In the data rows, 128 means zero.
Here are some rows, each followed by its group. Groups can overlap.
[128 114 127 129 124 106 145 114 113 139 107 131 153  84 144 137  94 103 111  78 176  86  84  96 162  64 146 105 122 173 132 142 180 114 132 168 116  93 110 175 125 110 146 140 146  93 132  97] hill
[149 142 126 107 125 145 117 106 169 118 189  68 123 179 107 164 110 150 129 145 103 148 160 162 126 157 153 146  95 111 173 107 110  82 143  96 117 155 137  71 195 121 103  90  79 175 132 100] wolf
[139 136 150 155 142 138 154 146 136 195 117 134  74 158 119  85 158 125 124 163 155 139 103 159 120 136  73 122 159 132 117 182 134 181 170  86 102 141 149 111  92 125 163 161 127 105 154 202] mask
[ 67 121 169 111 139 169 121 113 155 117 108 134 142 100 106  94 109 155 160 167  75 114 125 125  75 132 150 119 118 138 110  66 110 114 120 124 137 104 130  77 159 102  94 106  90  93  80 111] drum
[133 119 110 132 155 111 155 162  98 172 106 139  86 145 124 103 151  80 138 154 153 140 130 148 122 113  54 103 162 140 110 162 153 193 165 126 120 143 142 149  56 107 152 152 163 108 153 197] cork
[166 145 147 194 132 107 140 128 129 168 111 153  97 121 118 112 115 152  84 120 186  98  72 115 146 115 127 112 133 164 144 183 127 148 142 111  67  92 165 142 125 149 155 174 118 106 139 144] cork
[164 127 141 167 124 103 160 134  98 168  99 157 108 114 134 116 172 128 105 116 177 113  91 119 172 118  97 109 163 141 113 195 163 162 149 122 111 134 127 168  94 160 179 187 144  89 148 173] hill
[144 118 121  96 103 126 130  92 144 106 164  88 178 132 124 187 101 134 133 110 130  89 150 125 180 115 184 123  97 136 137  93 148  79 107 132 129 126  91 113 190 116 125  98 122 151 132  78] wolf
[ 91  93 108  76 144 116 147 136 103 142 114 114 131 108 125 109 136  61 186 146  89 139 159 164 104 122  79 113 150 115 104 109 166 148 168 154 183 167  96 138  84  88 124 116 166  91 133 172] cork
[149 119 139 120 138 137 147 145 134 176 137 121  93 159 122 110 180 109 146 167 131 140 145 164 133 151  79 128 166 105  99 165 139 165 154  75 134 186 120 108 108 138 160 144 136 121 163 200] mask
[142  95 175 121 122 114 154 111 130 165 108 126 139  98 124 125 141 128 133 127 162  77  92  97 164  75 141  89 156 164 112 144 202 136 147 128 105 118  99 140 130 126 156 156 116  62 115 126] hill
[134 102  85 117 127  81 125 165  73  99 125 173 151 125 120 163 146  95 127 133 139 121 153 108 147 109 123  73 179 112  74 132 140 174 111 141 124 112 131 179  64 123 121 126 194 138 141 135] coin
[ 98 158 132 114 155 171 136 108 164 155 126  81  76 140 119  73  93 136 142 147  83 168 109 176  73 173  91 202  57 130 189 111  91  95 158 131 150 152 154  79 148  95 111 116  83 139 117 146] coin
[ 70 117 138 140 147 127 141 130  98 142  65 168 127  72 148  75 133 105 143 113 119 133  90 109 105 101  93 124 145 149 105 134 157 158 140 188 154 103 111 176  73 114 135 151 159  64 104 151] wolf
[138 129  92 125 152 142 141 126 159 156 176  79  69 187 102 128  95 112 129 152 130 149 153 186  94 145 101 129  96 133 177 131  98 119 174  92 101 136 188  86 140  82 116  95  95 163 148 148] hill
[103 129  78  75 133 104 126 123 102 114 125  93 120 113 145 132 113  68 152  98 114 159 161 147 127 141  98 153 107 116 146 125 146 102 147 158 185 168 112 161  98  99 129 114 155 150 147 147] cork
[120 149 173 119 128 165 160 113 161 191 104  76  77 122 135  70 114 126 149 111 139 144  84 155 105 141  87 176  92 153 183 148 144 111 189 132 139 153 123  92 139 115 146 145  91  99 125 158] coin
[184 124  99 134 122  77 142 147  95 146 142 122 109 150 142 165 157 115 109 112 188 121 131 123 199 116 101 105 159 129 118 189 175 161 141 129 107 146 114 171  96 149 177 161 164 144 175 162] drum
[111 112  99 113 123  91 136 128  87 104 109 146 173  88 154 146 111  84 136  71 134 128 123 101 153  92 129 119 136 133 121 120 163 117 122 210 164 115  92 195  95 122 124 125 182 111 126 102] mask
[139 108  84 110 152  71 151 134  98 162 135 113 100 124 130 139 103  53 132 107 156 128 137 123 128  65  92  84 149 159 134 146 185 171 177 150 110 111 119 162  89  78 131 124 162 102 149 147] jar
[163 175  99 164 111 131 108 139 133 111 149 122  96 177 128 142 127 166  90 115 150 157 127 149 128 186 125 171 105 113 157 167  71 118 120 101 110 142 170 122 142 169 130 136 108 201 147 135] drum
[145 138 144 164 159 125 151 130 145 194 122 121  73 150 111  93 108 122 124 153 170 122  93 142 100  94  84 113 132 167 161 160 136 162 190 101  72  91 178 109 108  91 130 145 113  97 135 164] jar
[144 124 112 152 110  89 127 124 102 112 116 157 161  90 140 158  98 121  83  71 176  92  97  74 166  87 162 104 128 150 129 145 153 131 106 166 105  83 118 179 118 138 134 137 160 124 133  85] coin
[104  99 131 139 118 111 100 134 112  80 123 185 184 106 126 153 121 138 132 128 115  98 136  82 140 104 170  88 165 122  62  83 128 138  69 161 133  85 100 162 113 133 102 119 166 117 106  90] coin
[ 88  90 151 122 158 137 150 146 115 165 104 153 120  96 116  88 138 102 149 160 116 121 121 125  96  95  94  89 162 142  96 114 154 171 154 144 130 106 126 131  85  88 123 129 142  62 117 160] drum
[139 134 118 128 106 150 118 151 122  99 127 139 133 146 134 129 191 156 133 130 106 168 156 139 150 222 127 163 127  75 112 138  89 134  89 112 166 187 119 129 111 190 151 142 138 172 143 154] drum
[122 165 159 180 102 149 101 116 163  99 112 154 144 128 134 115 111 206  88 111 135 121  84 106 123 160 178 159 102 126 143 137  68  84  80 115 107  98 166 113 171 179 127 147  75 150  97  91] cork
[164 172 116 171 112 141  98 138 138 108 147 126 111 177 125 141 144 183  91 131 142 153 133 146 127 188 138 170 109 103 155 152  68 115 110  95 113 145 167 111 147 179 126 135 100 195 143 129] cork
[134 163 115 193 114  90 113 157  83 103  85 197 136 115 150 126 116 135  73  94 162 139  92  88 129 129 128 123 136 131 124 168 101 158 103 166 112  93 156 179  84 168 131 162 159 144 125 122] wolf
[ 86 114 131  98 119 152 101 132 106  73 100 167 177  89 154 120 170 118 154 115  81 154 139 107 123 152 142 144 148  82  74  92 128 123  70 162 196 167  77 158 106 159 123 133 169 117 118 128] jar
[163  92 144  80 121 115 124 106 152 131 191  98 157 143 104 188 146 124 146 153 128 103 175 114 176 103 168  86 163 115  97  99 174 123 122  91 116 138  77 102 162 117 119 102 125 132 141 109] wolf
[127 107 189 124 121 135 156 109 130 167  86 125 137  81 134 103 131 141 129 114 159  77  71  90 149  75 138 105 131 169 129 136 194 133 147 144 108 110 104 131 134 125 158 162 106  57 104 118] hill
[102 150 157 115 131 168 155 114 158 181  95  81  79 118 132  61 122 116 155 111 112 152  91 162  86 165  79 189  81 137 177 139 123 116 180 136 165 158 119 100 129 111 141 143 103 104 118 164] coin
[103 124 147 137 138 153 114 132 157 122 123 137 118 126  93 107  93 147 134 161 103 121 133 122  66 126 147 113 119 132 129  98  94 132 136 102 101  85 176  81 144 111  91 103  97 124  94 111] drum
[143 125 138 124 135 128 143  99 143 157 127  93 123 116 133 138  83 125 123 112 169  88  96 119 143  64 147 115  99 183 164 136 176 108 158 132  97 106 132 122 165  90 144 130 100  99 132 102] jar
[147 129  90  87 134 114 147 115 129 153 155  80  92 157 123 132 125  73 158 136 120 148 164 181 125 150  81 147 121 113 150 140 144 119 174 105 151 190 124 120 125 105 141 119 131 145 162 170] cork
[156 152  65 152 139  84 143 135 114 148 135 115  79 156 140 136  77  94  93  76 190 124 100 136 128  94  98 122 111 166 172 176 126 149 159 136  81  78 178 174 104  92 135 129 148 150 162 132] jar
[109 137 143 187 116 114 103 150 105  99  79 204 155  93 142 120 130 164  92 114 131 117  96  69 124 129 152 119 148 129  85 130  97 158  74 163 121  82 128 159 107 168 124 153 150 123 108 110] wolf
[103 131  84 119 130 119  96 122 112  59 146 136 166 116 132 163  80 125 127 112 107 129 165 112 114 116 166 138  98 136 138  77 103  86  92 165 144  99 133 150 154 108  76  81 129 165 112  60] mask
[122 101 100 101 141  78 143 141  84 139 120 135 138 113 135 144 135  69 144 127 138 120 139 123 146  77 106  77 173 139  99 131 182 166 153 155 135 115  99 171  77  95 129 128 177  97 135 143] cork
[ 84 111 144  86 118 163 108 139 112  89 101 156 170  97 146 117 193 124 161 140  72 163 153 114 128 167 134 144 150  72  73  97 135 131  77 138 199 183  75 135 104 161 134 132 157 119 112 148] jar
[163 152  97 167 136  87 144 131 105 161 121 129  85 132 142 123  88 106  92  73 197 124  85 132 139  89 101 124 118 171 174 187 144 145 165 152  84  95 164 176 108 119 149 153 142 125 158 133] jar
[ 71 146 153 145 114 177  99 151 107  90  66 191 153  85 146  79 168 166 135 132  84 164 108 112  93 174 134 159 130  97  85 105  80 138  69 147 179 133 124 143 107 169 119 153 134 111 102 146] jar
[200 142  74 133 108 101 120 155 119 128 167 107  91 180 128 164 173 128 111 115 159 157 165 148 176 185 110 154 131  93 136 184 108 140 126  87 131 186 133 153 115 182 170 141 143 201 186 163] drum
[105 156 114 198 134  96 119 169  87 117  71 197 123 108 143 101 100 111  92 106 148 151 100 101  91 118 101 114 143 139 119 158  91 180 121 162 121  71 176 174  56 132 110 149 168 124 117 142] wolf
[149 140  70  84 120 101 127 123 121 114 169  85 114 163 130 165 136  91 151 123 110 156 183 168 138 170 107 147 122  94 134 131 117 118 141 111 158 181 116 133 130 118 132 112 146 178 165 151] drum
[ 98 101 126  79 134 101 141 123  92 132 106 117 151  92 149 116 152  78 170 117  97 138 145 132 139 113  96 128 152 113 105 120 182 131 150 178 193 168  62 156  89 112 138 129 167  93 127 151] cork
[167 117 122 108 135 132 151 132 137 175 161  94 100 163 119 132 165  95 143 157 139 137 150 173 145 146  95 126 146 110 126 160 153 142 165  80 125 195 121 103 132 131 168 138 125 128 169 182] drum
[135 135  72 135 113  74 121 127  86  88 127 140 165 100 147 172  82  99 102  59 157 114 126  97 157  98 150 124 112 149 145 136 137 106 116 189 128  93 125 200 119 130 118 114 170 145 131  73] mask
[177 108 125 108 124 143 133 112 171 148 203  76 108 176  89 164 133 156 125 159 134 106 158 153 151 137 157 117 117 122 143 123 134 110 146  65  89 151 135  78 190 124 132 105  86 152 152 120] wolf
[100 168 147 146 100 149 122 102 137  98  86 115 143 100 159 109  77 161 106  76 133 128  74 112 126 134 150 187  61 156 184 118 100  62 106 172 138  98 137 127 153 134 123 132 104 148  88  77] mask
[ 62 149 139 158 132 124 111 143 100 107  57 194 143  75 153  79 114 120 134 114 109 141  97  94  76 112 111 134 142 136  93 107 111 151 109 186 159  82 127 167  79 122  99 139 155  90  90 129] wolf
[153 147 161 178 119 148 138 140 139 165 103 149  99 126 132  88 173 174  97 130 141 126 100 124 126 162 117 150 130 124 134 172 100 148 128  88 109 135 142 116 133 182 162 168 107 113 125 161] cork
[126 104 183 123 131 166 149 139 147 173 125 131 122 129 116  98 189 132 150 168 112 132 128 146 117 138 107 119 164 102  99 135 141 155 143  89 139 171 108  90 122 143 149 148 122  83 132 177] mask
[106  80 132  75 145 125 153 126 116 157 135 112 134 108 124 117 154  73 180 148 104 122 149 154 132 107  98  96 167 123  97 108 187 150 157 143 164 161  80 131 105  92 139 123 156  74 140 165] cork
[167 135  70 122 132 102 129 162 117 136 160 122  85 184 130 156 159  95 127 138 144 168 177 148 141 165  78 131 148  97 114 167 107 163 133  93 126 160 142 140  86 134 149 130 164 186 175 176] drum
[133 140 106 115 135 110 151  96 126 155 125  74 107 109 138 128  65  99 116  82 160 113 104 146 126  79 117 144  71 177 200 144 161 102 182 156 118 111 142 134 149  76 129 120 112 117 137 114] jar
[157 112 124 170 156 106 128 152 126 148 135 174 107 143 112 132 137 137 108 167 160 106 133 108 127 110 116  70 166 147 100 148 121 193 127  97  67  72 169 132  98 118 128 135 147 125 142 144] mask
[169 134  99 159 118  91 127 165  79 113 123 166 126 145 157 152 166 118  92 107 166 146 131 116 174 146 106 122 159 107 116 182 125 168 102 129 131 147 128 180  77 172 164 162 173 160 160 149] drum
[106  95 146  69 126 151 117 119 131  93 156 121 178 118 129 150 177 130 164 156  63 143 181 119 136 155 152 124 144  75  92  67 141 122  91 126 177 162  67  92 144 131 110 103 138 128 117 114] jar
[ 87 151 133 112 157 161 144 113 154 167 117  86  75 125 120  68  91 108 156 139  90 166 112 176  67 158  72 185  70 134 181 111 113 111 181 136 158 149 143  89 129  79 110 116 102 120 127 157] coin
[175 103 121 112 111  88 139 115 129 137 162 121 162 129 123 187 116 104 109  93 185  85 128  97 197  75 166  83 151 144 116 140 186 122 120 126  98 112 106 162 139 123 145 135 147 120 155 104] coin
[148 165 148 188 117 151 115 116 164 127 128 134 103 146 138 102 122 201  87 115 152 135  98 136 125 173 148 169  88 130 174 159  69  97 110 103  96 116 175 106 167 176 143 150  75 158 124 121] cork
[104 131 101 136 127 109  89 132 124  73 150 156 157 133  99 158  84 138 130 144 105 116 158 111  96 122 165 111 133 130 103  79  85 111  98 139 124  75 150 135 137 117  62  91 127 155  99  74] hill
[144 152 110 154  89 116 108 127 122  87 133 134 150 138 144 152 134 161  88  80 147 135 114 115 166 156 166 157 117 105 137 162 106  93  87 135 133 151 125 159 144 192 149 143 126 173 135 101] drum
[158 132 143 145  95 121 125 127 113 120 113 144 145 122 159 133 173 147  97  88 158 121  98 104 187 143 146 138 148 112 122 170 144 124  94 130 143 158  90 157 124 191 173 172 138 130 141 129] drum
[134  97 152 120 130 106 116 125 133 110 162 151 180 128 117 178 122 117 128 155 128  96 152  94 152  80 172  59 174 129  92  92 157 135 101 123 105  93 102 116 139 112  99 108 142 111 119  88] coin
[137 123 152 113  93 168 128 134 133 116 128 127 142 141 131 127 196 162 127 130 117 150 135 139 159 195 142 155 135  81 109 139 116 115  88  98 155 190 102 114 137 190 165 149 122 146 131 146] jar
[101 134 125  91 108 126 155 100 111 125  97  86 167  81 154 130  90 102 146  76 123 108 108 120 143  96 135 156  82 156 165 108 162  73 145 189 166 125  91 148 153 102 128 113 123 108 107  89] mask
[175 148 105 160 116 103 128 162  91 142 119 139  96 144 154 131 167 134 100 107 179 151 118 132 172 159  96 146 133 124 141 196 126 161 129 126 134 161 136 173  88 175 182 180 146 151 175 173] drum
[121 150 131 141 156 145 155 141 147 195 112 106  57 147 120  71 102  96 137 132 154 157 106 167  75 129  63 147 116 159 168 158 123 150 198 110 112 116 177 114  99  92 130 134 114 108 141 180] coin
[101 144 167 169  97 147  95 131 124 103  79 190 169  81 145 102 145 175 112 106 111 126  83  82 117 151 166 151 129 112  99 115  93 120  65 159 156 119 107 151 129 188 135 163 124 108  97 112] jar
[111 162  92 162 160 130 128 126 144 132 112 121  74 130 130  85  66 124 106 108 125 160  99 143  69 136  97 171  72 138 190 148  85 120 160 150 116 102 197 133 115  96 109 121 124 152 128 125] coin
[116 151 100 135 159 162 132 132 158 140 153  96  68 163 110  97  96 133 129 151  99 178 141 179  74 185  88 181  67 114 179 128  68 117 155 104 127 144 190  88 136 101 109 103 106 170 148 151] coin
[166 134  74 146 163  94 140 146 127 148 169 124  73 178 106 151 102 114 111 159 163 128 155 142 107 106 100  94 132 154 142 149 106 165 158  93  61  84 191 126 112  86 120 109 127 166 155 140] jar
[148 125 112  86 127 134 142  96 158 138 181  43 115 160 102 159  91 130 147 126 128 120 155 166 141 117 149 136  82 146 185 115 150  84 171 109 113 138 133  84 186  93 119  85  92 154 139 101] wolf
[ 93 144 162 123 139 175 118 123 157 108 143 116 130 129 116 111 113 149 146 160  74 158 142 145  74 162 154 147  96 116 154  76  87 102 119 116 128 124 144  65 171 120  88  98  80 137  90  97] drum
[ 85 129  74 103 151 104 138 123 108 141 110 112  92 109 128  95  90  68 145 112 114 145 132 150  88 116  78 135 112 145 140 126 134 139 171 161 154 115 139 154  86  66 113 105 153 115 129 152] cork
[111 103 169 108 147 173 151 118 163 184 139  96 103 143 116  99 148 118 162 167 115 126 127 162 112 117 106 122 133 137 128 108 153 138 161 106 137 149 110  75 141  91 138 124 107  82 136 164] mask
[137 114 129 131 155 131 139 163 125 170 123 155  81 154 101  98 173 109 143 187 128 141 133 158 100 136  71 102 183 112  79 155 124 198 156  81 118 151 154 120  76 118 139 149 146 107 153 206] mask
[ 82 148 120  98 133 154 133 109 138 106 122  90 136 100 152 116  63 109 132  91 103 156 112 133 112 125 132 181  46 151 188  93 113  63 121 178 161 121 133 119 153  80 105  98 110 150 106  79] mask
[ 98 112 126 153 155 122 139 171  86 143  73 183 108  99 132  87 147 108 130 148 130 139 113 122 108 111  80 102 170 130  85 152 134 191 140 146 135 118 150 169  52 121 135 158 170  81 124 180] wolf
Which 3 groups are nearest to each row below, nearest first, going by the distance to the centre of the group?
[131 124 140  86 106 153 123  90 163 102 169  89 165 141 108 170 113 151 146 141  99 106 151 124 143 142 188 126 104 126 131  70 122  81 103 104 127 131 102  79 202 116 104  90  98 152 116  80] >> wolf mask coin
[134 101  89  85 157 101 157 139 106 166 149 102 101 146 115 134 123  54 167 161 131 136 161 171 120 102  71  93 148 131 115 125 174 167 181 129 125 151 119 127  89  70 129 110 158 112 160 177] >> cork mask coin
[152 147  43 132 130 100 122 152 110 116 154 119  88 184 117 162 123 104 109 124 154 152 169 158 128 149  92 126 135 116 120 168  91 141 130 102 107 135 179 160 100 122 130 114 151 203 163 155] >> drum cork jar
[116 130 123 136 101 127 120 104 115  86 104 136 182  80 162 152  97 143 114  67 144  93 109  82 165 115 173 142  97 151 131 106 135  87  80 180 144 102  94 164 158 140 134 124 142 132 110  67] >> wolf jar hill
[181 132 153 191 115 122 120 141 131 132 137 170 129 142 113 143 149 191  86 142 177  91 105 102 159 129 165  95 151 144 117 152 109 151 103  95  67  89 162 128 139 174 147 161 111 134 133 118] >> hill wolf drum
[152 100 101  75 129 114 135 129 123 144 175  93 126 153 117 156 168  94 164 155 113 134 183 166 153 139 105 121 152 100 100 123 161 142 149 107 153 196  82 120 128 121 151 117 148 136 167 169] >> drum cork mask
[142 147 132 117 100 126 135  87 151 131 141  66 142 125 148 155  92 142 121  86 148 109 116 140 164 117 151 159  73 154 184 129 142  60 143 147 127 131 109 114 186 121 135 119  99 149 124  92] >> coin mask hill
[ 70 135 112  89 150 146 125 124 126 110 122 103 125 102 144 109  84  84 150 110  84 173 139 136  86 130 112 164  80 134 166  88 123  87 140 172 175 133 127 129 123  75  90  90 128 137 117 106] >> coin mask jar
[141 106  84  64 138  99 153 117 121 161 155  78 102 149 113 137 125  62 167 139 128 128 165 180 135 117  80 115 137 129 129 129 173 138 179 117 139 171 114 123 112  81 137 111 144 131 159 170] >> cork mask coin
Which 3 other groups have their centres nearest to the centre of group drum, nearest first?
cork jar mask
Which 3 groups are nearest to each row below, nearest first, going by the average distance to the group's rows?
[110  92  94  55 139 100 141 130  98 135 143 100 133 132 117 146 143  56 183 148  99 139 176 158 130 113  93 103 159 110  94 103 181 144 159 145 174 173  80 141  86  87 122 106 171 116 144 162] >> cork mask drum
[160 136 151 155 118 154  99 150 150 107 160 154 137 159 110 156 166 184 107 171 123 134 149 105 139 165 168 129 138  98 103 128  86 132  81  63 102 133 146  92 155 180 125 126 109 171 130 112] >> drum wolf cork
Which 3 other groups have their centres nearest to the centre of group mask, nearest first?
jar cork coin
Which 4 groups are nearest to each row below, nearest first, going by the average distance to the group's rows?
[ 74 134 155  99 144 162 143 108 148 142 100  83 114 103 125  92  85 126 168 142  93 119 107 148  79 102 125 142  87 171 164  91 136  98 172 149 139 108 131  87 162  72 105 110  85  91  84 110] >> coin mask hill cork
[ 72 126 159 132 133 179  89 135 139  65 115 178 179  91 151 115 139 162 141 128  71 155 125 100  98 153 171 159 118  97 102  60  87 102  46 159 181 125 112 126 138 148  89 112 132 121  98  85] >> jar wolf mask drum
[133 113  85 103 140 105 121 170  97 111 157 135 119 155  98 162 137 104 144 180 105 145 192 136 102 130 114  82 158 104  88 105 107 181 136 107 120 119 151 118  91 103  98  99 159 160 142 151] >> drum cork mask wolf
Group mask spreads out most along one direction. Which 3 other groups' directions of most spread are closest to that one, closest first?
drum coin hill
Which 4 groups are nearest to each row below, nearest first, going by the distance to the group's nearest row?
[118 115 130 146 162 128 131 149 140 144 131 149 108 132 100 116 103 119 134 176 115 123 148 120  75  99 112  86 146 139 115 110 113 170 155 104  93  79 166  99 114  89  93 107 126 115 118 131] >> drum mask jar hill
[138 124 153 128  95 137 120 138 105 117 101 147 148 106 149 123 201 155 121 110 136 131 119 110 174 163 136 144 150  98  99 155 142 135  92 121 162 177  85 150 113 194 173 174 133 117 132 151] >> drum jar cork hill
[ 97 147  86 131 148 139  91 138 115  51 148 150 148 132 139 142  94 134 112 120  93 166 154 128 100 151 149 163  95 109 140  85  71  82  78 160 149 122 159 147 134 128  77  84 127 189 115  71] >> mask hill drum cork
[119  98 169 142 115 128 110 140 128 103 132 175 182 124 121 155 148 150 128 155 125  94 130  78 137  96 176  70 184 126  68  93 134 142  83 132 114  93 105 123 130 145 110 126 139 105 101  93] >> coin wolf hill jar
Which 3 other groups have their centres nearest to the centre of group coin, nearest first?
mask jar cork
Which 3 groups are nearest to each row below, nearest first, going by the distance to the group's nearest row?
[156 144  90 112 121 118  89 133 119  75 182 121 150 173 120 180 149 137 128 154  87 156 188 153 137 170 153 142 132  76 120 108  92 107 102 103 141 171 124 110 152 158 105 101 131 198 145 117] >> drum wolf cork
[200 137  95 156 116  85 127 149  94 123 156 153 122 161 136 176 173 137  82 116 181 129 140 126 189 147 125 108 159 104 107 183 126 162 107 103  98 144 137 166 107 179 163 162 157 170 178 153] >> drum hill coin
[118 150 145 118 147 174 142 110 175 167 146  79  82 158 116  90 117 142 148 159  94 165 120 178  89 172  96 188  77 119 182 119 103  99 165 103 142 166 146  62 162 107 123 117  71 129 127 151] >> coin hill drum
[131  92 176 140 121 125 116 138 120 122 130 166 171 113 125 146 163 147 128 151 136  96 133  85 150  95 163  68 188 131  79 109 158 150 101 120 110 103 103 124 124 150 127 134 131  92 107 107] >> coin hill wolf
[163 106 154 142 103  92 147 122  99 148 107 149 153 101 133 140 150 131 109  90 184  84  90  84 189  92 150  97 168 144 105 167 189 140 130 144 117 125  93 183 112 172 168 169 139  83 134 122] >> hill drum coin
[ 97 167 103 166 148 134  90 140 125  73 131 156 128 132 140 119  81 151 100 117 110 160 123 119  87 146 144 165  88 125 160 109  62  96  97 158 124  86 178 139 128 127  79 103 123 178 112  78] >> mask hill coin
[119 163 119 147 107 127 132 101 139 109 108 101 138 115 155 130  63 140  99  64 156 120  88 113 138 115 146 173  62 161 197 141 109  69 128 165 122  95 146 141 155 126 122 125 113 154 107  75] >> mask jar coin
Which 4 groups are nearest to each row below, nearest first, going by the distance to the centre of the group?
[133 150 164 158 151 174 140 132 163 188 132 105  72 166 115  74 139 151 132 166 136 149 112 174  80 150  90 160 111 133 174 146 102 133 180  86 108 137 171  77 135 118 133 131  81 113 138 170] >> coin cork mask drum
[ 83 113 128  92 137 143 108 130 120  79 140 129 164 115 141 135 124 115 160 133  71 159 170 118  99 135 138 136 125 110 119  58 124 109 105 171 182 130  99 118 128 102  79  82 141 135 108  99] >> wolf mask jar coin
[129 150 159 110 135 169 148 103 174 176 142  67  86 152 124  94 124 136 155 142 107 154 114 176 105 161  96 189  87 125 188 126 124  96 170 109 149 176 122  71 166 116 135 132  71 122 131 152] >> coin cork mask drum
[175 125 123 111 106 123 114  97 144 108 183  97 161 156 133 185 146 150 111 114 128 119 154 122 182 142 174 142 119  96 141 124 141  93  99 108 128 164  87 110 185 161 142 114 118 168 149 100] >> drum wolf jar mask
Group wolf spreads out most along one direction. Which 3 other groups' directions of most spread are closest to that one, closest first?
hill coin cork
Which 3 other groups have their centres nearest to the centre of group cork, nearest first?
mask jar coin
Group cork spreads out most along one direction. Which 3 other groups' directions of most spread are closest to that one, closest first?
hill coin wolf
Group drum spreads out most along one direction. Which 3 other groups' directions of most spread are closest to that one, closest first?
hill coin mask
